In the rows, zero is written as 128.
Named moves (each a turn or a mirror), then the moves between two rows, first move first; the first pair answered
W (before => after):
[120 119 138 165  95 150 119 112  96  81 152 105 171 153] => [125 106 139 143 132 141 117 101 124  59 132  91 171 150]
[134 132 142 135 110 144 122 126 127 137 140 111 110 120] => [142 123 143 117 136 146 120 118 148 126 128 101 110 123]
[128 106 115 120 160 115 125 118 166  99 110 120 150 130] => [125 132 117 170  86 125 132 140 114 137 149 148 147 125]
J (before => after):
[138 110 142 138 131 133  94 134 108 125 121  94 121 136] => [135 113 140 155 119 132  99 136 103 126 131 101 125 137]
[127 132 137 120 141 132 130 119 132 121 116 118 128 127] => [128 135 139 128 136 136 132 125 127 120 112 109 131 123]
[118  99  89 170  95 114 169 155 122 134 132 109 178 157] => [114 107  86 167  88 109 164 146 134 142 161 142 169 148]
[142 119 118 110 143 131 124 118 106 113  79  72 120 145] => [140 127 117 142 108 128 130 136  88 117  86  76 127 151]
A (before => after):
[138 123 133 152  95 155 145 145 110 110 132 115 129 124] => [141 114 135 115 145 157 137 129 141  88 103 100 124 120]
[126 133 139 106 143 124 117 111 141 142 141 149 108 131] => [127 139 135 118 121 125 123 118 129 152 151 151 110 127]
[128 162 130 123 116 130  94 126 115 172 159 170 109 127] => [136 151 133  85 160 128  87 110 140 156 141 161 104 131]
[150 141 130 162 103 131 140 121 103 117 132  80 119 118] => [158 130 132 133 148 130 139 106 124 102 113  74 115 119]
R (before => after):
[149 145 120  76 168 108 152 111 186  82 118 142 116 133] => [151 154 121 135 101 124 148 162  74 115  91  66 125 150]
[121  96 109 163 119 101 156 141 144 118 129 160 125 141] => [124 118 127 157 103 120 135 143  97 167 142 153 100 140]
[129 124 139 118 159 135 123 126  81 142  86  67 123 105] => [127 121 142  82 192 134 115 100 124 138 100 106 114  96]
[126 169 141 113 114 115 128  94 149 172 194 180  80 132] => [121 114 102 183 107  76 175 127 160  73 145 115 153 151]
Q (before => after):
[143 122 139  98 159 142 100 115 132 145 100 125 111 130] => [144 117 132 113 149 143 100 130 116 135  87 100 120 138]
[139 117 119 101 139 123 137 125 163 109 141 143 123 113] => [144 133 132  90 137 141 118 123 135 141 144 138 102 110]
[114 129 110 219  83 116 142 133 113 133 142 132 180 144] => [107 123 112 196  99 111 146 115 159 125 163 178 173 136]

Each pair is 2 to 3 moves apart.
[118 144 155  27 208 117 113  71 145 159 131 121  91 121] => [ 94 140 108 201  56  95 171 149  69 121 156  96 173 151]
R then A then J
[127 162 136 152  74 129 121 145  77 174 152 150 110 131] => [138 114 113 160 122 116 130 161  91 100  81  68 150 144]
A then R then J
[137  82 124 138 120 102 177 115 133  77 124  93 187 132] => [134 105 123 162  75 103 175 123 113 106 171 140 183 125]
W then J
[120 139 108 136  82 110 146 115 151 129 167 203 118 133] => [134 117 118  67 169 116 119  90 176 110 102 151 103 127]
Q then W
[124 100 113 126 174  91 109 133 156  96 103 120 140 113] => [119 125 110 182 100  97 116 163  98 124 126 125 143 120]
J then W
[102 124 140  76 163 115 145 120 198 137 136 163  89 123] => [113 113 130 127 127 129 147 167 107 129  74  47 109 141]
J then R
[136 126 116 150 125 126 141 135 154  80 150 122 154 124] => [143 163 138 126 114 154 112 133 106 148 154 123 116 114]
R then A then W
[118 116 109 186  95 112 148 150 127  88 128  92 163 127] => [124 105 114 121 167 111 144 120 184  70 120 107 146 117]
J then A
[116 208 158 118 100 138 125 116 119 131 191 199  81 109] => [132 175 162  51 199 140 110  97 153  94 117 135  80 110]
A then J
[117 160 125 141  91 136 138 122 137 153 199 215 115 102] => [136 111  99 190 100 120 153 165  93  78  97  72 171 132]
A then R
[135 138 121  65 176 148 111 128 115 143  95 112 114 146] => [133 157 123  81 132 158 108 141  79 175 119 129 105 145]
W then A then W
[110 118  93 108 160 111 126  97 179  88 134 182 108 125] => [122 110  97  93 187 124 114 101 146  88  78 113 108 130]
R then J then A
[131 114 111 172 103 124 145 160  83 105 102  75 148 144] => [136 112 127  76 193 135 117 110 146 116  86  94 112 126]
Q then R then W
